(in the rows, 128 means zero)
Each path is a new rotation, seen through one point. The rows after it are directions, each followed by how far the rotation turns it, in degrees a step (0 if it stays put).
Each turn is a multiple of 5 degrees from 10 to 175, or 0.
Each row of a path follows its step; steps can be skipped.

step 4: [125,121,111,114,78,133,133,110,150,149,127,144,111,155,114,123,134,118,121,113,173,142,105,116,115,116,148,113,107,115,150,121,139,128,113,131,117,130,110,120,129,125,113,106,125,120,116,124,96,103,124,154,128,119,110,127]
step 8: [116,115,104,148,131,116,124,127,133,109,121,108,86,129,120,121,128,123,146,139,155,152,127,123,118,140,113,147,126,123,125,105,99,141,143,96,144,135,114,115,126,150,121,93,149,96,99,122,140,112,136,131,141,105,127,121]
step 11: [133,129,100,143,135,104,110,98,83,127,112,128,104,128,130,136,147,159,148,137,144,132,134,149,134,142,131,135,126,120,159,129,113,146,125,124,140,128,113,115,121,128,116,127,117,130,127,157,156,114,142,147,171,120,140,131]
step 17: [120,121,126,97,127,112,122,82,107,153,117,132,108,157,123,134,149,155,113,140,163,142,138,147,133,109,136,128,155,119,130,128,120,146,130,123,145,109,138,130,129,112,130,82,112,131,128,130,116,131,108,132,121,119,119,144]
step 18: [137,120,101,121,132,135,139,115,139,133,172,107,101,133,100,148,147,144,124,126,126,170,135,131,120,128,160,125,129,142,131,106,129,117,108,127,134,119,115,150,133,121,131,101,130,97,107,125,112,142,125,163,108,119,126,136]
step 20: [116,113,126,116,119,139,122,100,132,139,148,116,87,138,122,143,98,129,132,120,159,151,122,147,92,135,131,108,135,102,145,102,122,128,121,112,158,128,122,107,135,150,124,103,137,119,135,115,107,143,126,114,145,116,111,124]
step 21: [133,123,113,117,114,136,105,117,143,140,160,119,118,131,111,131,135,110,133,152,162,142,130,132,129,122,143,150,107,123,151,125,96,127,100,122,119,115,136,118,130,157,129,115,126,136,127,134,109,103,159,175,142,107,116,127]
step 23: [129,93,104,123,118,136,102,95,149,138,135,137,98,117,125,163,147,140,119,131,146,135,153,129,110,141,150,134,141,119,154,112,111,139,129,117,122,145,90,131,112,121,112,109,128,126,123,122,143,123,118,148,142,109,156,129]
step 24: [150,131,103,146,117,149,134,139,107,124,128,108,91,129,129,123,123,138,126,145,140,134,124,134,118,138,142,136,108,104,117,137,103,127,101,136,113,137,77,146,118,136,120,102,117,105,121,110,133,98,143,149,145,125,109,145]
Directions:
[129,128,135,128,132,120,128,123,130,125,124,130,123,136,121,123,125,124,140,130,134,131,130,121,133,134,124,128,126,129,126,131,130,129,123,126,131,141,125,127,133,126,130,135,114,123,129,132,129,136,124,135,123,126,127,125] | 10
[134,120,126,126,128,131,129,117,134,137,120,133,134,125,132,137,122,132,127,122,127,134,133,125,125,132,128,121,134,119,127,131,125,121,129,130,132,128,129,125,128,131,120,125,131,130,135,136,126,131,126,129,117,126,127,123] | 130
[124,128,133,123,125,127,120,128,129,129,130,134,129,124,131,124,132,133,126,125,135,128,127,129,126,128,121,136,123,130,126,125,118,126,141,130,121,130,135,133,119,125,123,127,121,140,126,131,128,133,124,137,128,121,129,126] | 175
[129,131,131,132,138,129,130,127,119,130,139,123,122,127,130,123,122,136,129,125,120,133,121,132,124,130,128,115,128,130,123,127,127,120,133,140,133,127,122,131,124,130,127,134,123,129,134,128,127,129,126,131,135,126,124,130] | 170
[116,124,132,122,113,125,122,129,133,127,127,129,129,133,132,130,131,132,122,129,126,130,121,135,119,125,129,120,129,123,132,130,132,132,131,128,136,132,126,127,137,121,131,133,124,129,134,127,129,130,120,126,128,132,128,134] | 135
[133,118,134,137,126,126,131,137,132,132,128,128,123,127,124,135,126,133,125,136,127,130,125,125,132,126,122,124,123,127,124,119,128,128,135,131,120,133,125,129,126,124,125,120,129,118,124,126,125,125,118,127,125,135,133,128] | 70
[121,134,122,131,131,124,119,135,124,128,121,126,129,124,136,130,121,128,127,136,122,123,133,125,121,134,125,131,135,120,127,127,125,132,122,135,123,137,123,125,130,132,127,131,133,128,127,128,130,125,124,137,132,121,134,129] | 25
